Some points:
[-1.4  0.4  0.9  1.2  1.5  0.7 -1.7  1.1  1.2 -1.2  0.5  1.  -0.7  1.3
  0.6 -1.2 -1.9  0.   0.  -0.8 -0.3  0.3 -0.4  1.4]
[-0.2 -0.7 -0.2  0.  -1.2  0.7  0.9  0.7  1.6  2.2  0.8  0.2  0.7 -0.4
  0.   0.2 -0.4 -0.9  0.   1.8  1.9 -0.3 -1.2 -0.5]
[-0.1 -0.5  2.7  0.4 -1.7  0.3  0.1  1.5  0.9  0.1  1.1  1.2  1.1 -1.
  0.8 -0.2 -1.6  0.7 -0.2  0.5  0.2  0.6 -0.6 -1.1]
[-0.6 -0.6 -0.5  0.7  1.3  1.1  1.1  1.5  0.7 -0.9 -1.2  1.8 -1.3  1.2
 -0.4  1.3  1.5  0.8  0.5 -0.6 -0.7  0.3 -1.7  0.9]
[ 0.7 -0.4  0.2  1.   0.2  0.8  0.8  1.   0.7  1.1 -1.   1.4  0.8 -0.9
  0.8  1.1  0.  -1.4  0.7  1.4  0.5  0.2  2.8 -0.5]
[ 0.  -0.5 -1.9  0.9 -1.8  0.6 -0.7  1.4  1.2  0.3  1.3  1.3  0.2 -1.6
  1.3  1.6 -0.3 -0.1  0.5  1.6  1.3  1.  -0.3 -1.3]
[-0.7 -0.3 -0.2 -1.1  1.3  1.3 -0.8 -2.  -1.3 -0.6 -1.  -0.8  1.8 -0.6
  1.6  1.8  1.1  0.7  1.3  1.8 -1.   0.2  1.3  0.3]
[ 0.1 -0.2 -0.2  0.7  0.1  0.  -3.4  0.7  0.7 -0.3 -0.7 -0.5 -1.5  0.9
  0.6  0.6  0.2  0.5  0.   0.3  0.1  0.2 -0.2 -0.2]
[ 0.   3.2 -0.1 -0.9 -0.7 -1.  -1.2  1.1  0.9  0.1  0.3 -0.5  0.4 -1.8
 -1.5  1.2  0.2 -0.5 -1.4  0.6 -1.7  0.4 -0.8 -0.7]
[ 0.2 -0.2 -0.2  1.1  1.6 -0.4 -0.3  0.2  0.1  0.4  0.3 -3.3  0.5 -1.
 -0.7  1.4  1.3  0.8  0.5  0.4 -0.6  0.4 -1.1  0.6]
[ 0.3 -0.4  0.1  0.9 -0.8  0.9  1.3 -0.5 -0.7 -2.7 -0.8 -0.6 -0.9 -0.5
  1.3 -0.8  0.4 -0.9 -3.9 -0.3  0.3 -0.4  0.6 -1.4]
[-1.1 -0.4 -0.8 -0.4  1.4  0.7  0.9  0.2 -0.7  1.1 -0.8 -0.1 -0.9 -0.3
  0.3  0.2  1.4 -0.1  0.7 -0.8  0.5 -0.1  2.  -0.3]
[ 0.3  0.2  0.3  0.6  1.  -0.4 -0.2  1.4  1.  -0.4 -0.5  0.8  1.7  1.1
  0.4  0.7  0.3  0.6  0.3 -2.1 -0.5  0.4 -1.2 -0.2]
[-1.7 -0.4  0.9 -2.2  1.3  1.   0.4 -1.2 -0.1 -0.8 -1.  -0.7 -2.5 -1.1
  0.9 -0.6 -0.8  0.4  0.8 -0.4 -0.2  0.3  0.4  1. ]
[ 0.7  0.5 -0.9  0.2  0.5 -0.8 -1.2 -0.4  0.1 -0.3  1.1 -0.6  0.6 -0.7
  0.3 -1.3  0.7  0.9 -0.4  0.9 -0.2  0.6 -0.2  0. ]
[ 0.2  0.5 -0.2  0.1 -1.9  0.2  0.5  0.5  0.9  0.9  0.4  0.4  0.1  0.3
  0.   1.1 -0.2 -1.4 -0.3  1.2  1.5 -3.6  0.5  0. ]
[ 0.7 -0.7 -0.1 -1.1 -1.1 -0.1  1.2 -0.3 -2.2  0.5  1.3 -0.8 -1.9  2.
  1.1 -0.1 -1.8 -1.1  0.6 -0.6 -1.1 -1.2 -0.2 -0.2]
[ 0.1 -1.4  0.3  0.9 -0.5 -0.1 -1.2 -2.1 -0.6 -0.5  0.4 -0.6  1.2 -0.5
 -2.9  1.3 -1.   0.8 -0.4 -2.5 -0.3  0.4  0.  -0.1]
[ 0.1  0.3 -1.  -1.8 -0.8  1.4  1.2 -0.6 -1.   0.1 -1.8 -1.1  1.5 -0.6
  0.7  1.6  0.6 -1.6  0.9  1.3  2.8  1.1  2.3 -1.2]
[-0.3 -0.7 -1.4 -1.3  1.1  0.9  1.4 -0.8  0.1  0.4 -1.2 -0.7 -1.2  0.5
  0.5 -1.  -0.2  0.8  0.6 -0.6 -0.4  0.2  0.5  1.3]
[-2.6 -0.2 -1.3  1.2  1.2  1.1  0.4  1.5  0.9 -0.6 -0.3  1.7 -0.1  1.2
  0.3 -0.9  0.6  0.7  0.4 -0.5 -0.5  0.3  1.3  1.1]
[-0.5 -0.1  1.6 -0.7 -2.7  0.9  1.1 -0.6 -1.  -1.3 -1.  -0.6 -1.6  1.1
  0.4 -0.8 -1.   1.   1.2 -0.2 -0.5  0.8 -0.2  1.6]
[ 0.2 -0.1  3.   0.3 -0.3  1.7  1.2  0.1  0.7  1.8  1.   0.9  0.6 -0.2
  1.1 -1.1 -1.6 -1.7 -0.4  0.4  1.9 -0.9 -1.3 -1. ]
[-3.  -0.2  2.  -1.  -0.3  0.9  0.6 -1.2 -1.1 -0.8 -1.4 -1.  -0.8 -1.5
  0.5 -0.6 -0.6  0.9  1.1 -0.2 -0.6  0.2  2.7  1.3]
[-1.   1.3 -0.1  0.4  0.8 -2.  -0.9  0.5  1.2 -1.3 -0.1  0.4  0.8 -0.5
 -1.2  1.3 -0.4  1.1 -0.3  0.3 -0.3  0.1  0.   0.5]
[ 0.  -0.1 -0.7 -0.7 -1.4 -1.3 -1.1 -0.3 -2.   2.   0.7 -0.6 -0.5 -0.3
 -1.3 -0.6 -0.5 -0.7 -1.8 -0.7  1.5 -0.5 -0.4 -1.1]
[ 0.7 -0.3 -0.4  0.3 -0.5  0.7  0.7  0.6  1.2  0.3  0.7  0.9  1.3  0.8
  1.  -1.6 -0.2 -0.3  0.4 -1.8  0.7 -0.3 -0.3 -0.4]
[ 0.9  0.  -0.6  1.4  1.6 -0.6 -0.9  0.6  0.4 -0.5  0.4  1.9  0.6 -1.5
  1.   1.3 -0.5  0.9 -0.6  1.5 -0.7  0.  -0.6  1.3]
[-1.  -0.7 -0.9  0.7  0.5  0.5  0.9  0.3  1.2 -0.4 -0.9  0.5 -0.5  0.9
  0.5 -0.8  0.2  0.6  0.7 -0.5 -0.8  0.2  0.9  0.8]
[ 0.7  2.1 -0.1 -1.2  0.8 -0.4 -1.  -1.3 -0.4 -0.9  0.9 -0.6  0.2  0.
 -1.2 -0.1  0.7  0.8 -0.9 -0.5  0.3  0.6 -0.6 -0.1]
[ 0.2  1.7 -0.5 -0.1  0.6 -1.4 -0.7  0.8 -0.5  0.6  0.3  0.7  1.1  0.3
 -1.2 -2.   1.   0.3 -1.3  0.2 -0.3 -3.9 -0.3 -0.4]
[ 0.5 -0.9 -0.7 -1.4  0.2 -2.4 -0.3 -0.9 -0.8 -1.1 -0.5 -1.   0.  -1.3
 -0.1 -0.9 -0.6  0.9 -0.1 -1.6  0.2  0.3 -0.9  1.5]
[-1.4 -0.2 -0.2 -0.6  1.1  1.  -0.9 -1.2 -1.2 -1.2 -1.1 -1.7 -0.2  1.8
  1.3 -1.  -1.7  0.4  0.7 -0.7  0.1  0.5 -1.2  1.5]
[-0.8  0.2 -0.1 -0.5 -0.3 -0.7  0.2 -1.2 -0.1 -0.6  1.  -0.9  0.3  0.8
 -0.6  0.  -0.3  0.6 -2.1 -0.6 -0.7  0.4 -0.3  0.6]
[ 1.  -0.5  0.1  0.7 -0.9  0.9  1.2  2.1  0.8 -1.2  1.1 -0.5  1.1 -0.4
  0.7 -0.1  0.5  1.   0.1  0.3 -0.8  0.6  0.8  0.3]
[ 1.1  1.9 -0.4  0.8  0.6  0.4  0.6  1.1  0.9  0.   1.   1.4 -0.5  0.8
 -0.3  0.   0.1  0.9  0.4 -1.5 -1.2  0.4 -0.1  0.9]
[ 0.4 -0.1  1.1  1.2 -0.5  0.6  0.4  0.3  1.2 -0.2 -1.5  0.8  1.1 -0.9
  0.4  0.7 -2.9 -0.6  1.1  1.9  0.3  0.4  1.8 -2.2]
[ 0.9 -0.1  0.9 -2.3  0.  -1.6 -1.  -0.9 -0.9 -0.9  0.3 -0.5  1.1 -0.9
 -1.   0.9 -1.1  0.6 -1.3  1.  -0.5  0.2 -0.4  1.2]
[ 0.4 -0.5 -0.6 -1.   1.3 -0.9 -1.  -0.9  0.4 -0.2  0.6  0.   0.7 -0.8
 -1.6  1.2  1.1 -0.2 -0.6  1.9 -0.3  0.4 -0.4 -0.4]
[ 0.2 -0.8 -0.3 -1.6 -0.2 -0.8 -1.2 -1.2 -1.2  0.5  0.8 -0.7  0.8 -0.4
 -1.3  1.3  1.4 -0.6 -1.   1.9 -0.8  0.8 -0.8 -1.8]
[ 0.5 -0.7 -0.5  0.6  0.7  0.3 -1.6  0.1 -0.2 -1.1  1.2  1.5  1.  -1.5
  1.1  1.4  1.6  0.7  1.  -0.1 -0.6  0.2 -0.5  0.5]
[ 0.5 -0.8 -0.4  0.1  0.5  0.3  0.2 -0.1  0.  -0.7  0.5 -0.4  0.6 -0.7
 -3.3  1.1  0.8 -1.5  0.9  0.8  1.   0.3  0.4 -0.6]
[ 1.1 -0.3  1.   1.  -0.9  0.8  0.8  0.8  0.7  1.1  0.2  1.4 -1.2  1.5
  0.5 -0.8 -1.   1.4  1.2 -0.9  1.5 -1.3  0.4 -0.8]
[ 0.5  0.1  0.8 -1.3 -0.9 -0.7 -2.4 -0.9 -1.4  1.3  1.1 -0.6 -0.3 -0.9
 -0.3 -1.  -0.4 -2.  -1.8 -1.6 -1.   0.7  0.1  0.1]
[ 1.   1.  -0.5  0.8  1.  -0.9 -0.4  1.3  0.5 -0.7  0.5  0.8  0.2  1.8
 -0.7 -0.9  1.4  0.9 -1.5 -0.8 -0.4  0.9  0.1  0.8]
[-1.  -0.3  0.3 -0.9  0.2  0.3 -0.4  0.3 -2.5 -0.8 -0.3 -0.6  1.  -1.1
  1.2  1.7 -2.6  1.  -0.4  0.7 -0.7  0.2 -0.2  0.2]
These points spread out most along one direction. Take the direction at right angles to it along which they spread out most. Then take the direction at right angles to both along which they spread out most. Go by this last direction. For each point below, how far along it does it lie, from 0 to 99? 50 is the average, and the first point above lies past it. One standard deviation of the points above along it is 16.
[-0.2  0.4 -0.6  1.8 -2.  -0.8  1.1 -0.5 -0.6  0.5  0.8  0.4  0.9 -1.
  0.2  1.4  1.6 -2.1  1.4  0.9  1.8 -1.4 -0.4 -0.5] 38
[ 0.  -0.2 -0.1  0.5 -0.5  1.1  0.5  0.2  0.1  1.8 -0.2  0.3 -0.7  1.2
  0.  -0.5  0.9 -1.   0.3 -0.6  0.3 -1.3  0.2  0. ] 49
[ 0.7 -0.3 -0.1  0.8 -1.3  1.4  1.5 -1.5  0.2  0.9 -0.1  0.1 -0.6  0.4
  0.7 -1.  -0.7  0.2  0.4 -0.8 -1.2  0.4 -1.  -0.4] 46
[ 0.4  0.  -0.9 -0.9 -2.5  1.1  0.5 -0.8 -1.1  0.5 -3.3 -0.8 -0.8 -0.7
  0.6 -1.5  0.8 -0.2  1.  -0.3 -1.6  0.2 -0.1  0.3] 31
[ 0.4  0.8  1.   0.9  0.5 -2.5  0.2 -0.1  1.3  0.4  0.   1.4 -0.2  1.
  0.4  1.   1.1  0.7 -1.4  0.5  1.1  0.7  0.   1.4] 69
[ 0.3 -0.3 -0.5 -0.6  0.5  0.6  0.6 -1.1 -1.1  0.8 -0.1 -0.9 -1.4  0.
 -3.1 -0.8  0.8 -0.8 -0.6 -0.4  1.6 -1.1 -0.4 -0.2] 41
[ 0.2  0.4 -0.4  0.8 -0.3 -0.7 -1.4 -0.4 -0.2  0.1  0.6 -0.4  0.9  0.9
 -1.6 -1.1  0.3  0.6 -0.4  2.  -0.3  0.6 -0.4  0. ] 58
[ 0.2 -0.9 -0.5 -1.4 -0.7 -3.2  0.7 -0.4  0.3  0.5 -0.9 -1.  -0.8  1.1
  0.8 -1.2  0.8 -1.   1.5 -1.3 -0.4 -0.7 -0.3 -2.5] 43
[ 1.   0.1  2.9  1.  -1.   1.1  0.2  0.5  1.2  0.9 -0.7  0.4 -0.6  1.
  0.6  0.4 -1.5  0.1  0.6 -0.4  0.1  0.5  0.4 -0.6] 46
[-1.2 -0.9 -0.4  1.   1.4  0.1  1.4  1.1  0.4 -0.8 -0.1  0.1 -2.1  1.3
  0.1 -1.1  1.6  1.   0.9 -0.3 -0.4  0.9 -0.6  1. ] 69
[ 0.2  0.9  0.9  0.3  0.7 -1.1 -0.4  0.1 -1.2  0.3  1.  -0.2 -0.1 -0.5
 -0.3 -1.1 -1.1  0.6 -0.7  0.  -0.3  0.7 -0.1  0.9] 55
[ 0.8  0.  -0.8 -0.8  1.2  0.3  0.8 -0.9 -0.1  1.  -0.6 -1.1 -1.2  0.4
  0.7 -0.4  1.1 -0.3  0.7 -0.9  0.9 -3.3  0.6 -2.2] 39
[ 0.3  0.8 -0.5  0.7  1.  -2.2  1.   0.8  0.8  0.4  0.6  0.6  0.   0.8
 -0.5 -0.5  0.9 -3.6  0.5 -0.1 -0.2  1.2 -0.6 -0.2] 63
